The same turns and mirrors carry the whole set onto itself and the rows of a family onto each other. Which other rows belong to the same family as each row named below? List them in the order they appear above.
These 32 rows form 4 families of 8 rows each.
k_427: [ 26  -3 -31  29  -6 -18 -10  32 -23 -10  -5]
k_467: [ 23   1 -14  -1  -1 -12  -9  -3  20 -24  33]
k_444: [ 48   9 -16   1 -14  19  18 -23   5   5  20]
k_298: [ 43  11 -19   1  -8  14  27 -20   7  18  22]
k_248: [ 21  -2 -16   5   3  -7 -11  -9  11  -7  47]
k_148: [ 35   4 -10   3   3  23  19 -21   4  15  31]
k_727: [ -9   9   3   1  -8 -24  -9 -33  -2   3  28]
k_111: [  0  11  13  -7  -1   3  26 -30   5  24  13]
k_419: [  0  16   1  -2 -25 -29  -9 -36  -1  -5  13]
k_650: [ 35   0 -21  21   0   8  24  33 -15  11 -19]
k_602: [ -9   4  -7  19 -10 -38  -5  22 -20  -2 -22]
k_913: [ 33  -9 -13  21  11  21  17  25  -9  12 -23]
k_693: [ 10   6   6  25 -19 -15  12   3 -23  27 -37]
k_333: [ 29  -7 -35  32  -2 -20 -25  18 -18   6  -2]
k_550: [ -2  15  -7  -2 -18 -37  -8 -28   1   2  25]
k_245: [  4  10   2  13 -15  -7  11   6 -21  36 -37]
k_365: [ -9  13   4 -16   5  -5  25 -30  10  15   7]
k_780: [  7   9  -2  17 -11 -11  25   9 -27  21 -39]
k_905: [ 33 -11 -24  20  18  12  15  28  -1  20 -17]
k_15: [ 39  -7 -22  36 -13 -13 -15  25 -18   0  -5]
k_709: [ 21   0 -26  -5  12  -2  -2  -8  17 -12  39]
k_285: [ -2  11  10  -6   3  -6  33 -34   8  11   1]
k_402: [ 10   5  -6  21  -6  -6  14  -4 -23  40 -37]
k_938: [ 33  -6  -5  25   4   9  23  31  -4  14 -24]
k_207: [ -3  -6   3  24  -5 -35 -13  25  -9  -4 -19]
k_609: [-12  -5  -1  19   0 -31 -18  14 -15  -4 -22]
k_314: [ 34  11 -22  -5  -4  18  22 -29   0  18  21]
k_57: [-14  -5  -6  17   7 -37 -11  14  -8  11 -23]
k_804: [ 27  -3 -24   7   7 -11  -2 -11  13 -21  37]
k_4: [  5  13  13 -13  -5   3  32 -25  17   9  -2]
k_340: [ -2  13 -15  -4 -12 -25 -13 -34  -4   1  26]
k_284: [ 33  -5 -30  26 -10 -11 -24  31 -16   4  -1]

The rest of the family of k_938: k_693, k_365, k_15, k_709, k_207, k_314, k_340
The rest of the family of k_285: k_298, k_913, k_550, k_245, k_609, k_804, k_284

The same turns and mirrors carry the whole set onto itself and the rows of a family onto each other. Which other rows belong to the same family as each row named below? List them in the order they appear above.
These 32 rows form 4 families of 8 rows each.
k_438: [  3 -11  -5  -6   8 -20  33  -9]
k_94: [-29  -7  12  37 -15  23  28   6]
k_684: [ -4  -6 -10 -15 -16 -13 -17 -30]
k_385: [-26  -8   2  23 -37  21 -20 -23]
k_152: [-15 -39  -2 -11 -24  35   7  -1]
k_233: [-3 -8 -2 -7 22 -7 31 -9]
k_957: [-56 -12   7 -14  -1   6  -2  -9]
k_193: [-47 -26   6 -22   3  10  11 -18]
k_510: [  9   9 -11  33 -30   6  10  -7]
k_135: [ -4  -9 -17 -16 -26   0  -9 -41]
k_482: [ -4  -1  -4 -19 -11  -8  -4 -43]
k_122: [-33  -8  -4  18 -49  21  -9 -17]
k_766: [-34 -10   3  26  -9  28  40   4]
k_792: [  1 -28  -8 -10 -21  36  21   2]
k_848: [-37   3   2  11 -40  19 -14 -26]
k_217: [-56 -23  -7 -12   2   9   3 -16]
k_795: [ 20  -3 -13  25 -25   9  22 -16]
k_67: [ -8  -8 -18 -27 -12  -9  -5 -30]
k_21: [-34 -15  -3  29 -15  23  26  18]
k_533: [  0 -42  -5  -9 -18  29  12 -11]
k_918: [-58 -19   2  -7   2   0  18 -15]
k_577: [-38  13   2  22  -5 -21   2 -28]
k_576: [ 21   3  -8  18 -27  14   5 -10]
k_11: [-11  -8  -6 -12  10  -7  44  -3]
k_617: [-22  23  -2  23  -2 -19  15 -27]
k_173: [ 19   8   3  22 -29   6  20  -9]
k_895: [  1 -18  -7   0  14  -4  37   0]
k_937: [ -7 -30 -14 -16 -12  38   6  -8]
k_472: [-30  15   8  26 -14 -23  15 -17]
k_9: [-37  26  -1  20  -8 -16  10 -15]
k_685: [-34  -6  11  26  -2  15  31  15]
k_247: [-41  -5   0  17 -33  33 -10 -16]

The rest of the family of k_684: k_233, k_122, k_766, k_217, k_533, k_173, k_9
The rest of the family of k_685: k_438, k_193, k_510, k_135, k_792, k_577, k_247

The same turns and mirrors carry the whole set onto itself and the rows of a family onto each other. Which other rows belong to the same family as each row named below? List them in the order they appear above.
These 16 rows form 4 families of 4 rows each.
k_892: [ -2 -16  11  20   6  16  17  24  33  -5  21  42 -18]
k_77: [-14   6   9  10  -9 -24 -25  12 -16  14 -32  -8   8]
k_397: [-20 -17  20  -9  17 -49  12   9   2   6  15  15   4]
k_783: [ -8 -10   9  -8   5 -14 -35   3  -9   3 -23 -18  17]
k_694: [ -8 -12  30  -6  25 -43  10   5  22  17  10  27  12]
k_159: [  0  -7  13  -4   0 -28 -26   1 -18  25 -29   3  26]
k_20: [ 12  -2  -8  25 -11  35  -9   6   3  -4 -27  19 -10]
k_68: [-27 -20  33  -7  25 -34  -5   8  29   7  16   5   2]
k_405: [ 31  17   2  30  -2  28 -19  17  16  -6 -21  18  -3]
k_952: [ 32   1  -6   9 -12  24 -10  21   5 -15 -23   1  -9]
k_966: [ 15  -2  18   9   7   2  21  30  48 -17  16  22 -20]
k_595: [ 37  14   0  16 -11  17 -10  25   0   5 -33  18   6]
k_949: [ 26 -11  15  13  27   2  17  14  29 -12  24  41  -5]
k_481: [-43 -25  25  -3  24 -24   1  18  14   5  10  27   5]
k_161: [-30 -12   6   1   6  -5 -25  -1 -18   0 -35   3  12]
k_196: [31  6 19 17 14 -2 24 30 38  4  5 43 -6]

The rest of the family of k_161: k_892, k_20, k_481
The rest of the family of k_966: k_783, k_68, k_952

The same turns and mirrors carry the whole set onto itself and the rows of a family onto each other. Which other rows belong to the same family as each row named below? List them in the order they appear above.
These 32 rows form 4 families of 8 rows each.
k_277: [ 38 -44  30  -3  24  23   7  -9  -6  40  25   4  20  15 -16   3  23 -19
  13  61 -19  41  36  -3 -24  34 -48  -8 -20  24  26 -39]
k_600: [ 43 -15  21  -8   8  31  33  25   3  30  19  24  23  35   1 -10   4 -20
  33  38  17  17  39 -21  -8   9 -48 -29 -15  16  37 -45]
k_536: [ 26 -52  20  24  52 -15  12 -24  23  19   3   5 -28  -1  15 -18  45 -25
  -4  46 -24  27  13  17  17   9 -68  -8   3  57 -18  -3]
k_945: [ 40 -51  15  -4  10  27  14  26 -20   6  29  -1  21  50   0  -4  -4  -4
   8  36  22   3  36 -36 -12  16 -26 -12  11   9  20 -31]
k_231: [ 36 -18   6  27  34 -15  38  16  16  13  -5  20 -21  23  33 -29  24 -30
   0  17  15  -4  10  12  43 -14 -58 -23   1  43 -17  -2]
k_578: [ 33 -41  22 -13  28  43  15  15   3  14  34  13  16  40  11 -13  -5   0
  23  46   6  18  40 -42 -32   3 -40 -16   9   9  26 -33]
k_553: [ 31 -49  10   0   5  16 -12  15  17  27  21  17  -3  -2  18 -16   7  14
   7  24  -5  17  39 -56 -12  64 -42   8 -15  19  24 -50]
k_461: [ 51  17   2  12  46  22  20  -7  10  -9 -17  -6  -7   5   9   3   6 -13
  14  28   3   7  22 -29   9   3 -40 -44  -2  23  10 -22]
k_829: [ 36   4   6   7  39  36  16  13   5   4   9 -16 -14  23  41 -11  -3   2
  -5  41 -20   3  23 -23 -11 -20 -31 -13  -4   1   2 -20]
k_541: [ 18 -85  14   6  10  -7  -1  21  31  27  20  34 -14   5  30 -35  23   6
  14  16   4  16  32 -44   6  57 -62  16   5  46   7 -36]
k_893: [ 33 -53   9   2  -5  11 -11  21  13  31  21  16   1   3  18 -18   9  14
   4  22  -3  13  35 -50  -6  63 -35  12 -16  19  21 -51]
k_221: [ 43 -11   0  18  39  19   9   1  -8 -17   1 -28 -11  27  21  -2  -1   3
 -11  34  -2  -6  20 -34   1  -7 -23 -19   9  11  -4 -12]
k_704: [ 39  -5  17  21  34  13   5 -14   1  31   5 -17 -11  -1   9   0  30 -14
 -11  54 -39  22  14  14  -5  11 -38  -9 -31  18   2 -24]
k_386: [ 24 -35   8  21  41   0  28  25  22  11  15  13 -32  32  59 -38  17 -12
  -8  30  -6  -3  12   0  17 -32 -51  -3  13  33 -24   0]
k_453: [ 23 -85  20   3  20   2  31  40   7  21  38  33   6  57  24 -35  15 -18
  10  32  28   2  34 -13   9  -5 -54  -1  21  36  -2 -15]
k_167: [ 24 -48   8  22  57  -2  21   7  24 -13   2   6 -32  21  43 -28  17  -8
  -1  25   2   0  15 -17  18 -21 -56 -17  33  44 -22   6]
k_89: [ 35 -70  20   8  22  -8  39  24   9  13  12  43  11  40  -1 -25  19 -36
  25  19  42   5  32  -8  28  12 -65 -25  16  54   6 -14]
k_242: [ 50  22   3  16  23  19  29  17  -1  16  -3  -6  -3  16  22 -10   4 -19
   3  28  -1   0  19  -5  14 -10 -36 -32 -29  14   8 -28]
k_338: [ 32 -19  -2  13  18  10 -11   8  26  18   2  -1 -30 -15  42 -19  10  18
  -7  19 -27  10  20 -44   2  46 -38   7 -23  15   7 -35]
k_450: [ 31 -14  10  17  52   0  37   0  40   3 -11  25 -31   9  36 -28  22 -30
  21  25  -1  12  15  -8  23 -15 -74 -35  11  51  -9  -6]
k_154: [ 45 -16  14  23  43   3   0 -25   0  13  -6 -26 -11   0  -5   8  29 -13
 -14  47 -31  20  16   6   1  24 -38 -17 -17  29  -1 -16]
k_316: [ 21 -51   1  21  24 -17  -5   8  36  18   3  14 -42 -11  49 -38  23   8
  -6   8 -14   4  17 -32  22  40 -57  12  -2  44 -16 -20]
k_776: [ 47 -56  25   4  20  13   4  -6 -19  29  19  -2  23  21 -27  11  27 -19
   3  53  -7  29  32  -3 -10  43 -40  -8 -16  25  24 -32]
k_137: [ 27 -88  32  11  19 -14  16   4   0  41  30  23  10  24 -12 -20  42 -31
   6  48   4  29  27  20   7  29 -67  -1  -1  53   4 -18]
k_195: [ 52 -31  15   1  19  21  23  10  -6   5  10  16  25  29 -21   4   2 -20
  29  27  29  10  39 -35   1  26 -44 -38   2  28  31 -34]
k_323: [ 35 -19  -2  19  11   2 -14  12  17  15   0  -6 -25 -11  37 -17   8  20
 -13  16 -23   3  20 -45   7  49 -31   7 -21  14   2 -36]
k_986: [ 17 -86  24  -1  42  16  23  18  25  11  33  38   0  43  22 -33  13 -13
  27  36  17  14  36 -31  -7  -3 -69  -8  38  46   5 -16]
k_627: [ 25 -51  28  -6  27   8  40  22  30  29  20  55   2  30  17 -36  19 -35
  38  30  24  21  33 -11   6  -2 -78 -25  10  52  14 -24]
k_631: [ 18 -83  16   8   4  -9   0  28  32  39  22  39 -12   8  33 -40  24   3
  10  14   4  11  33 -32  10  53 -61  19  -7  41   4 -40]
k_48: [ 23 -84  39   4  37  -1  14  -9  17  37  24  30   5  17  -7 -20  42 -28
  20  51  -4  39  29   9  -7  26 -75  -5   3  61  10 -23]
k_275: [ 26 -45  22  26  38 -17  16  -5  14  37   6   8 -24   9  21 -21  44 -29
 -11  43 -23  19   8  35  18   3 -61  -1 -13  47 -21  -4]
k_774: [ 19 -48   4  21  21 -13  -2  16  38  25   6  23 -40  -8  55 -41  26   6
  -5  12 -17   7  15 -29  19  34 -55  14  -6  39 -13 -25]

The rest of the family of k_89: k_600, k_231, k_461, k_242, k_450, k_195, k_627
The rest of the family of k_578: k_945, k_829, k_221, k_386, k_453, k_167, k_986

